Each row has a name. After each piece below comes the name of the row it's from, unless a question asks for something else. Each question is about the rows just above it.

[  6 -57  16  27  18 -56  31  34 -57 -11   1  43  43 -15 -53   3 105 -44
  -3] = H
[  6 -57  16  27  18 -56  31  34 -57  -3 -13 -49  46  37  49   4 -38  30
  84] = N
[ -1  45  11  11   8  54 -19 -45  39   0  -9 -59  -5  36  59  -1 -88  42
  42] = A
[ -5 -42  20  24  13 -57  23  27 -51 -21  -2  23  36  -5 -42   1  85 -39
  -2] = J
[  6  29  13  19  14  47 -11 -37  27   2  -7 -42   5  25  45   1 -61  33
  43] = L
find: [ -5 -42  20  24  13 -57  23  27 -51 -21  -2  23  36  -5 -42   1  85 -39
  -2]
J
Is [ 46 -49 -13  -3 -57] printed in one of the named rows, side by side and in this order?
no
[ 4 49 37] is which row, read backwards?
N
Which row holds [11 45 -1] read backwards?
A
Among the named rows, does one hold [-57  16  27] next to each other, in this order?
yes
Does one of the named rows hold [ 34 -57] side by side, in this order?
yes
Is [-56  18  27  16 -57] printed in one of the named rows, side by side and in this order?
no

[-25  -6  43  18  31  24 -12 -83 -50  70  -8 -37 -12  61  31  27  20   2
 -59 -26 -16] : W
[ 27 -51 -38  14  36  14  22  40 -27  19  21  -7  45  44  25  22  28  19
 -37   0   5] : X
[ -7  16  -8 -67   2  15 -38  29 -35  15 -12   5  91 -26  17  37   1  -1
  -7  16 -19] : G
[  2 -17 -17   8  -7 -12   3  22  16  63  -1 -25  -6  43  18  31  24  -9
 -83 -50 -32] : T
[-11  46   4 -97  14 -28 -45  33 -52  67 -47  -4  94 -16  14  41  -8  -9
  -6  15 -26] : S
[ -1  39  16 -70  -8 -24 -14  61 -40  26 -33 -28  63 -30  46  25  -8  -3
  44  41 -29] : V
[25 44] is which row, read backwards?
X
Among the named rows, does one hold [-97  14] next to each other, in this order?
yes
Is [ 16 -19] printed in one of the named rows, side by side and in this order?
yes
Which row holds this, read backwards? [ 27  31  61 -12 -37  -8  70 -50 -83 -12  24]
W
Which row holds this, read backwards? [-50 -83  -9  24  31  18  43  -6 -25]
T
Which row holds this, read backwards? [  2  20  27  31  61 -12]
W
Does one of the named rows hold [ 67 -52  33] side by side, in this order?
no

[ -49   64   48   -7  -46   69   57  -54   75  -27   17   -4    8  -30
  -13   71   27 -105   16  -56   14    2   35   -9   39   12] : fel
[ -49   24   48   -7  -46   69   57  -54   75  -27   17   -4    8  -30
  -13   71   27 -105   16  -56   14    2   35   -9   39   12] : Zofu
[ -49   24   48   -7  -46   69   57  -54  -17  -27   75   -4    8  -30
  -13   71   27 -105   16  -56   14    2   37   -9   39   12] : Rogu
Among the named rows, does one hold [69 57] next to each other, in this order?
yes
Which row holds [ 69 -46  -7  48  64] read backwards?
fel
The row with [ -49   24   48   -7  -46   69   57  -54  -17  -27   75   -4    8  -30
  -13   71   27 -105   16  -56   14    2   37   -9   39   12] is
Rogu
find: [ -49   64   48   -7  -46   69   57  -54   75  -27   17   -4    8  -30
  -13   71   27 -105   16  -56   14    2   35   -9   39   12]
fel
Is [-30 -14  71  27] printed in one of the named rows, side by side and in this order?
no

[-63   5 -28   2  39  24 -19  20 -17  25   6  26  40 -22  44 -13  45  11
  -8 -29 -34  15   3  18 -18 -34  20   2 -31 -33  10   4 -50  45 -54  39
 -16  25 -36 -41  19 -10   4 -68] = letak
[-63   5 -28   2  39  24 -19  20 -17  25   6  26  40 -22  44 -13  45  11
  -8 -29 -34  15   3  18 -18 -34  20   2 -31 -33  10   4 -50  45 -54  39
 -16  25 -36 -41  19 -10  83 -54] = Tasun
[ 39  24 -20  20 -17  28 -18   3  18  12   5 -12 -16 -14 -23  -1 -37 -15
   1 -34   4  -1 -12  17   3   4 -17  23  -9  -1 -22  22   0  19  42  17
 -17  29  -9   8  17  11  -8 -27] = Lon
find: [-63   5 -28   2  39  24 -19  20 -17  25   6  26  40 -22  44 -13  45  11
  -8 -29 -34  15   3  18 -18 -34  20   2 -31 -33  10   4 -50  45 -54  39
 -16  25 -36 -41  19 -10   4 -68]
letak
Which row holds this, read backwards? [-23 -14 -16 -12   5  12  18   3]
Lon
Among the named rows, does one hold [39  2] next to each other, in this order?
no
Where do [-63   5 -28   2  39  24 -19  20 -17  25   6  26  40 -22  44 -13  45  11
  -8 -29 -34  15   3  18 -18 -34  20   2 -31 -33  10   4 -50  45 -54  39
 -16  25 -36 -41  19 -10  83 -54] appear?
Tasun
Does one of the named rows hold [-12 -15] side by side, in this order?
no

[ 28 -18  -4 -24  22  93] : ruka
[ 16  39  13 -46   1 -45] : bopat
[ 40  72  38  25 -27  65] : kibe
[-96  -6  15 -22  60  63] : lev
[ 28 -18  -4 -24  14 -66] : pavut
[-96   2  15 -22  60  63] : Fupub
[-48   3   9 -25  49  95] : koloz
[-40   7   8 -21  36  89] : feso
Which row holds [95 49] read backwards?
koloz
Does one of the named rows hold [-47   1] side by side, in this order?
no
Which row holds this, read backwards? [ 36 -21   8   7 -40]
feso
Among the named rows, does one hold [-21   8] next to each other, in this order?
no
Which row holds [ 49 -25] read backwards?
koloz
Is [ 28 -18] printed in one of the named rows, side by side and in this order?
yes

